In the data rows, 500 means zero.
Here is a table of points, one per row:
(514, 427, 458, 606, 564, 496, 542, 636, 448, 557, 447, 426, 312, 581, 487,
 418, 432, 551, 468, 506, 463, 609, 525, 631, 620, 552, 657, 639, 427, 505,
 646, 608)
(638, 456, 381, 856, 704, 745, 549, 274, 980, 636, 563, 999, 634, 557, 464,
 769, 732, 0, 520, 515, 375, 510, 558, 494, 358, 173, 399, 0, 432, 498,
 646, 405)
(459, 524, 520, 749, 597, 589, 417, 286, 695, 493, 457, 686, 639, 352, 369,
 440, 600, 419, 405, 588, 581, 431, 467, 404, 396, 352, 478, 131, 552, 503,
 704, 336)
(479, 524, 536, 328, 526, 407, 534, 479, 476, 391, 487, 436, 650, 455, 553,
 582, 416, 576, 574, 481, 526, 445, 633, 386, 490, 648, 484, 396, 638, 551,
 317, 501)
(378, 532, 692, 350, 549, 386, 506, 630, 303, 248, 338, 493, 636, 718, 647,
 707, 364, 451, 548, 355, 395, 744, 759, 396, 351, 853, 475, 521, 729, 450,
 324, 547)
(495, 527, 559, 354, 550, 500, 616, 527, 381, 481, 495, 496, 577, 547, 558,
 580, 447, 498, 590, 440, 463, 547, 666, 404, 494, 558, 401, 354, 585, 582,
 391, 591)
(236, 156, 819, 549, 744, 441, 999, 999, 11, 534, 186, 681, 537, 692, 525,
 552, 530, 96, 517, 215, 638, 878, 478, 316, 277, 579, 271, 602, 559, 605,
 429, 746)
(429, 407, 585, 426, 674, 531, 669, 628, 405, 460, 608, 482, 490, 431, 676,
 528, 460, 326, 444, 398, 545, 496, 654, 443, 420, 465, 338, 409, 571, 733,
 455, 570)
(774, 610, 616, 568, 481, 526, 345, 525, 434, 746, 334, 266, 321, 703, 492,
 383, 437, 497, 673, 419, 650, 511, 527, 400, 436, 711, 499, 758, 208, 356,
 638, 548)
(415, 330, 615, 628, 513, 360, 672, 652, 144, 739, 437, 452, 541, 349, 252,
 437, 629, 601, 637, 428, 613, 538, 231, 433, 383, 544, 259, 684, 422, 432,
 584, 650)
(502, 714, 447, 506, 605, 372, 268, 362, 254, 532, 466, 596, 836, 405, 682,
 656, 542, 677, 613, 403, 779, 479, 623, 339, 375, 554, 449, 682, 720, 543,
 263, 307)
(486, 510, 595, 490, 404, 589, 417, 585, 511, 420, 434, 378, 386, 504, 514,
 454, 469, 692, 428, 639, 484, 407, 395, 643, 606, 533, 677, 643, 483, 478,
 472, 424)
(469, 596, 391, 484, 458, 472, 503, 438, 589, 588, 640, 523, 399, 389, 317,
 394, 630, 576, 477, 447, 414, 470, 426, 738, 554, 429, 444, 660, 315, 423,
 762, 423)
(450, 451, 530, 435, 455, 513, 615, 380, 645, 351, 448, 781, 447, 551, 686,
 379, 477, 624, 472, 481, 597, 446, 441, 377, 478, 634, 659, 301, 690, 667,
 324, 465)
(486, 485, 488, 386, 465, 433, 563, 425, 615, 335, 462, 617, 525, 544, 605,
 492, 459, 627, 505, 391, 560, 421, 538, 393, 463, 661, 571, 426, 676, 618,
 365, 480)
(543, 491, 527, 661, 361, 444, 450, 596, 538, 385, 505, 313, 456, 548, 437,
 332, 463, 737, 476, 578, 498, 572, 399, 639, 632, 510, 598, 797, 445, 357,
 485, 474)
(491, 346, 456, 583, 532, 342, 230, 325, 302, 249, 881, 511, 556, 726, 421,
 325, 284, 474, 458, 634, 396, 393, 79, 651, 554, 548, 483, 670, 523, 591,
 631, 234)
(496, 455, 568, 252, 658, 597, 617, 519, 623, 413, 448, 404, 567, 499, 557,
 669, 464, 256, 642, 513, 574, 560, 526, 216, 468, 502, 282, 471, 672, 631,
 363, 742)
(794, 588, 437, 533, 429, 489, 297, 538, 628, 770, 466, 439, 572, 623, 538,
 425, 555, 322, 517, 441, 554, 335, 453, 521, 568, 445, 685, 753, 370, 366,
 410, 609)
(381, 697, 471, 552, 379, 382, 750, 667, 209, 589, 649, 597, 388, 606, 584,
 741, 626, 431, 568, 470, 574, 576, 451, 576, 328, 481, 354, 715, 630, 359,
 402, 886)
(380, 449, 207, 680, 252, 523, 305, 552, 503, 529, 448, 211, 413, 537, 445,
 512, 519, 745, 491, 539, 639, 497, 244, 894, 432, 363, 538, 721, 280, 432,
 506, 444)
(584, 618, 534, 207, 748, 557, 87, 312, 438, 618, 555, 555, 295, 578, 639,
 485, 835, 609, 485, 421, 331, 617, 498, 264, 433, 546, 798, 534, 262, 561,
 598, 613)
(508, 499, 410, 591, 505, 553, 503, 467, 475, 755, 482, 572, 468, 457, 488,
 379, 419, 587, 381, 666, 455, 502, 388, 584, 511, 387, 527, 685, 403, 374,
 579, 478)
(493, 426, 523, 448, 475, 521, 621, 385, 621, 326, 458, 787, 428, 524, 678,
 383, 464, 642, 479, 477, 609, 449, 459, 371, 469, 619, 662, 307, 684, 671,
 327, 459)
(485, 498, 521, 423, 356, 521, 418, 389, 598, 627, 602, 502, 321, 453, 487,
 406, 423, 490, 531, 582, 522, 442, 557, 608, 573, 421, 420, 552, 429, 551,
 441, 623)
(307, 456, 595, 591, 563, 345, 519, 605, 254, 469, 493, 438, 804, 434, 366,
 554, 527, 421, 549, 379, 575, 617, 463, 437, 440, 612, 230, 467, 551, 278,
 458, 484)
(682, 271, 388, 716, 404, 581, 456, 537, 817, 534, 415, 847, 581, 588, 460,
 594, 551, 469, 665, 403, 482, 451, 267, 606, 370, 458, 690, 351, 553, 554,
 380, 526)
(452, 539, 485, 263, 509, 412, 590, 454, 342, 385, 481, 455, 674, 484, 593,
 500, 449, 376, 464, 440, 555, 570, 595, 413, 448, 457, 492, 395, 495, 440,
 503, 546)
(524, 521, 525, 329, 563, 510, 471, 421, 498, 360, 518, 436, 482, 538, 448,
 559, 424, 531, 508, 581, 452, 458, 719, 406, 583, 535, 664, 463, 675, 570,
 335, 471)
(625, 575, 496, 289, 427, 587, 517, 449, 464, 444, 448, 479, 408, 395, 591,
 509, 485, 435, 429, 522, 473, 483, 580, 425, 603, 584, 596, 270, 664, 620,
 372, 500)
(337, 603, 657, 585, 522, 285, 455, 665, 312, 294, 522, 387, 874, 397, 439,
 807, 342, 492, 397, 286, 422, 672, 705, 430, 469, 604, 157, 366, 457, 200,
 484, 409)
(530, 553, 422, 447, 454, 557, 555, 544, 524, 566, 629, 487, 368, 568, 499,
 508, 447, 556, 550, 511, 451, 468, 551, 600, 597, 410, 415, 513, 374, 563,
 526, 632)
(433, 548, 246, 549, 337, 460, 415, 572, 591, 606, 603, 465, 284, 526, 413,
 502, 491, 538, 406, 563, 460, 396, 304, 768, 601, 393, 462, 628, 334, 391,
 585, 486)
(445, 332, 540, 623, 384, 454, 409, 610, 570, 494, 507, 298, 534, 519, 319,
 418, 466, 658, 493, 457, 572, 617, 269, 717, 598, 532, 605, 788, 443, 266,
 456, 482)
(678, 658, 653, 700, 665, 582, 341, 326, 754, 494, 222, 295, 588, 341, 420,
 657, 500, 317, 603, 352, 357, 356, 436, 392, 583, 263, 650, 326, 666, 670,
 571, 135)
(495, 589, 435, 459, 497, 633, 582, 395, 516, 506, 619, 524, 383, 480, 531,
 430, 450, 565, 458, 534, 483, 444, 586, 548, 567, 440, 501, 447, 486, 501,
 617, 518)
(548, 459, 294, 559, 466, 403, 391, 608, 679, 577, 557, 396, 308, 533, 294,
 346, 513, 729, 363, 539, 436, 382, 379, 695, 582, 332, 580, 819, 269, 355,
 452, 647)
(546, 415, 394, 653, 365, 549, 403, 647, 575, 502, 596, 372, 299, 547, 411,
 353, 416, 682, 453, 610, 512, 505, 340, 789, 671, 414, 643, 811, 345, 328,
 589, 461)
(515, 575, 536, 339, 512, 553, 596, 514, 336, 423, 514, 404, 593, 511, 535,
 545, 444, 435, 497, 490, 474, 567, 672, 445, 564, 584, 436, 430, 583, 532,
 376, 493)
(620, 587, 555, 474, 591, 551, 333, 345, 843, 427, 331, 521, 675, 425, 382,
 605, 562, 536, 397, 659, 346, 530, 678, 346, 436, 636, 721, 370, 632, 668,
 771, 293)
(547, 529, 529, 545, 553, 524, 501, 286, 638, 684, 602, 508, 649, 231, 407,
 553, 613, 464, 558, 698, 422, 277, 552, 361, 441, 297, 409, 196, 407, 631,
 579, 520)
Along one direction, these points spread out more than along any other. How far along it is each point below, from 0 to 99? 50 is the average, and the first point above lies past it. One standard deviation of the points above along it is 16.
(520, 563, 448, 473, 504, 400, 506, 516, 487, 570, 542, 412, 325, 324, 546,
 422, 527, 545, 549, 550, 403, 437, 556, 528, 587, 527, 418, 415, 428, 590,
 645, 567) 54
(513, 438, 443, 431, 485, 592, 609, 541, 402, 499, 686, 486, 507, 474, 626,
 529, 357, 403, 659, 482, 499, 627, 747, 296, 526, 733, 483, 474, 668, 433,
 624, 360) 38
(454, 601, 537, 326, 477, 455, 513, 597, 385, 332, 465, 410, 679, 586, 542,
 614, 446, 492, 513, 399, 469, 593, 685, 529, 534, 690, 413, 578, 650, 451,
 494, 484) 39
(507, 558, 575, 421, 415, 446, 580, 541, 530, 452, 495, 446, 345, 472, 522,
 395, 401, 515, 435, 633, 597, 477, 451, 571, 597, 363, 686, 643, 304, 476,
 550, 397) 62
(497, 368, 628, 595, 593, 484, 543, 505, 366, 560, 448, 475, 620, 411, 360,
 531, 487, 411, 447, 593, 522, 550, 527, 351, 462, 388, 514, 236, 493, 494,
 300, 481) 39
(470, 562, 442, 446, 494, 592, 613, 452, 440, 432, 485, 521, 418, 447, 585,
 472, 525, 392, 462, 565, 401, 542, 667, 431, 536, 564, 421, 408, 561, 624,
 413, 511) 40
(480, 399, 335, 539, 298, 525, 597, 499, 496, 572, 502, 372, 309, 555, 479,
 273, 716, 503, 480, 560, 530, 419, 515, 742, 298, 353, 534, 538, 354, 450,
 623, 433) 66
(448, 505, 523, 418, 463, 656, 554, 279, 601, 486, 489, 460, 521, 445, 616,
 460, 555, 534, 388, 456, 384, 455, 454, 525, 614, 459, 455, 462, 473, 579,
 541, 587) 51
(471, 418, 520, 699, 508, 530, 440, 434, 663, 559, 505, 691, 581, 368, 410,
 447, 684, 492, 451, 606, 538, 322, 251, 496, 440, 379, 424, 364, 454, 475,
 566, 410) 55
(492, 564, 409, 387, 467, 545, 515, 420, 594, 497, 528, 511, 296, 571, 604,
 493, 449, 557, 426, 605, 449, 406, 579, 533, 684, 425, 497, 577, 473, 521,
 629, 503) 58
